One turn sends every row of this set to another row. A few are shown first. Where does it send the rows asked after them?
Z_65: [ 0.54  0.37 -0.05  2.62  0.43  2.40  2.17  3.06 -1.16  1.31  0.90 -0.94
 -0.71 -0.09 -3.07 -2.88  0.55  1.67]
Z_817: [ 0.54 -0.98  2.10  1.09 -0.74  2.46 -3.47  0.53  1.20 -4.03  1.71 -0.86
  1.77  0.14  0.66 -1.32  0.08  0.78]
Z_244: [-2.91  1.73  0.19  2.58 -1.27  1.22  2.49 -0.16 -1.95 -3.08  1.46  1.68
  1.51 -2.92  0.41  0.87 -0.64 -1.01]
Z_317: [ 0.44  1.30  0.41  2.98  0.50  1.47  1.02  2.39 -1.57  1.81  1.03 -0.89
 -1.14 -0.55 -2.37 -3.34  1.15  1.97]
Z_508: [ 0.36  1.27  0.29  2.70  0.00  2.19  0.98  2.57 -1.13  1.79  0.60 -1.28
 -0.80 -0.63 -2.94 -3.09  0.26  2.46]
Z_232: [ 0.34  1.90 -0.33  3.23  0.18  2.02 -1.54  0.12 -0.63 -4.78  2.20  2.99
  4.46  0.60 -1.59 -2.84  0.46  1.52]
Z_18: [ 0.83  2.37 -0.90  0.85  1.55  1.92 -1.46 -0.79  0.23  0.87  1.15  3.37
  1.50 -3.93 -1.06 -3.80 -0.25 -1.26]
Z_741: [-1.63 -0.17  1.69  1.53 -1.44 -0.58 -1.72  1.42 -2.14 -2.48  1.38  0.91
 -1.35 -0.64  1.89 -0.26 -0.52  0.10]
Z_43: [-0.24  1.75 -1.36  5.14 -2.20  1.89 -0.52  2.57  0.88  1.67  1.39 -0.42
  0.70 -0.84 -1.48  0.40  1.59  1.46]
Z_610: [-1.15  0.74  1.87  1.20 -0.48 -1.24 -1.61  1.95 -0.65 -2.49  1.77  1.05
 -1.91 -1.09  1.16 -0.37 -0.34  0.42]
Z_954: [-1.65  1.12  1.09  2.54 -0.30  3.31  1.91  0.78 -0.06 -0.48  1.39  2.52
  2.00 -2.34  0.35 -2.09  1.59 -4.55]
Z_330: [ 1.07 -1.03  2.61  1.24 -0.20  1.78 -3.36  0.85  0.77 -3.96  1.76 -0.17
  1.77  0.22  1.04 -1.86 -0.29  1.04]
Z_686: [ 1.17  1.44  0.41  2.57  0.02  2.10 -1.80  1.42 -1.44 -4.64  1.60  2.77
  4.21  1.25 -1.92 -2.87  1.18  1.69]
Z_636: [ 0.95  1.86 -0.97  0.75  1.49  1.89 -1.39 -0.83  0.77  0.50  0.98  4.09
  2.11 -3.68 -1.30 -3.32 -0.60 -1.74]
Z_958: [ 1.60 -0.03 -2.84  4.64 -1.22  3.50 -0.97  1.50 -2.07 -1.71  1.27  2.54
  2.22  1.94 -0.41 -1.32  2.28 -0.73]
Z_608: [ 0.11  2.01 -0.72  0.83  1.14  1.61 -1.34 -0.56  0.00  0.49  1.22  4.31
  2.15 -3.91 -1.17 -3.75 -1.13 -0.86]
Z_74: [-1.97 -0.27  1.42  0.82 -0.14 -0.29 -1.59  0.87 -1.75 -2.41  1.41  0.60
 -1.26 -0.56  1.73 -0.48 -0.90  1.05]
Z_312: [-1.07  1.14  0.35  1.73 -0.45  3.88  1.85  2.06 -1.49 -1.07  0.93  2.31
  2.23 -3.04  0.31 -2.80  1.36 -4.12]
Z_324: [-2.93  1.20  1.09  3.04 -1.21  1.45  2.61 -0.06 -1.01 -2.79  1.12  1.73
  1.14 -3.63 -0.04  0.43 -0.60 -1.51]
Z_936: [ 1.42  1.56  0.22  3.23  0.43  2.45 -1.80  1.36 -1.58 -4.39  1.95  2.80
  5.24  0.43 -1.42 -2.42  1.07  0.88]
Z_887: [ 0.94  0.45 -2.70  4.85 -1.61  2.81 -1.30  1.38 -2.15 -1.43  1.62  2.78
  2.87  1.83 -0.94 -1.08  2.66 -0.54]
Z_611: [ 2.39 -0.61 -1.22  0.65  0.42  3.20 -0.46 -1.62 -0.30 -0.59  0.49  0.93
 -0.27 -2.46 -3.41 -3.56 -1.66  0.62]
Z_42: [ 1.07 -0.28  3.78  1.93 -0.34  1.90 -2.68  1.08  1.21 -3.81  1.67 -0.50
  1.58 -0.27  0.20 -0.91  0.21  1.21]
Z_262: [-3.36  0.70  0.88  2.74 -1.31  1.50  2.45  0.24 -1.06 -2.87  1.38  0.94
  0.87 -2.97 -0.02  0.70 -0.05 -1.55]
Z_995: [-3.00  0.94  1.34  2.77 -1.18  1.02  2.21  0.31 -0.61 -2.52  1.26  0.95
  1.57 -3.00 -0.66  1.42 -0.45 -1.41]
Z_381: [-0.97  0.80  1.19  2.14  0.04  3.85  1.57  0.47 -0.50 -1.06  1.74  2.16
  2.62 -3.46  0.64 -2.60  1.40 -4.28]
Z_782: [-0.24  0.74 -0.13  5.36 -1.28  2.84  0.14  2.13  1.28  1.96  1.52 -0.33
  1.97  0.17 -1.10  0.85  1.13  1.35]
Z_965: [ 0.37 -1.33  3.35  1.27 -0.68  1.42 -3.09  0.54  0.98 -3.89  1.81 -0.13
  1.88 -0.27  0.48 -1.25  0.23  0.97]
Z_680: [ 1.77 -1.06 -1.06  0.61  0.57  2.94 -1.52 -1.91 -1.24  0.43  0.41 -0.02
 -0.02 -2.39 -3.18 -3.02 -0.41  0.48]
Z_763: [-0.56  1.97 -1.40  5.46 -1.16  2.55 -0.74  2.82  1.26  1.77  1.23  0.49
  1.53 -0.19 -1.83 -0.04  1.51  1.07]
Z_114: [ 0.57  1.94 -0.43  0.60  1.84  1.38 -2.20 -0.35  0.39  0.95  1.73  3.07
  1.59 -3.45 -0.84 -3.86 -0.39 -1.93]
Z_882: [ 0.82  1.35 -0.19  2.85  0.53  2.22  1.02  3.00 -1.17  1.67  0.61 -1.41
 -0.65 -0.11 -2.68 -2.82  0.55  1.78]
Z_163: [ 0.86 -0.36 -3.10  4.65 -2.23  3.13 -2.13  0.73 -1.18 -1.37  1.10  2.90
  2.38  1.42 -0.62 -1.47  2.37 -0.47]
Z_524: [ 0.69 -0.39 -2.70  4.22 -1.82  3.39 -1.76  1.50 -1.69 -2.06  1.63  2.48
  2.92  2.10 -0.73 -1.19  2.01 -0.56]
Z_119: [ 1.69 -0.58 -1.60  1.08  0.81  2.39 -0.15 -1.79 -0.30  0.12  0.37  0.15
 -0.29 -2.72 -3.28 -2.78 -1.33  1.02]

Z_936 goes to Z_74
Z_244 goes to Z_114
Z_782 goes to Z_232
Now find these:
Z_636 goes to Z_508
Z_817 goes to Z_995
Z_381 goes to Z_119
Z_524 goes to Z_965

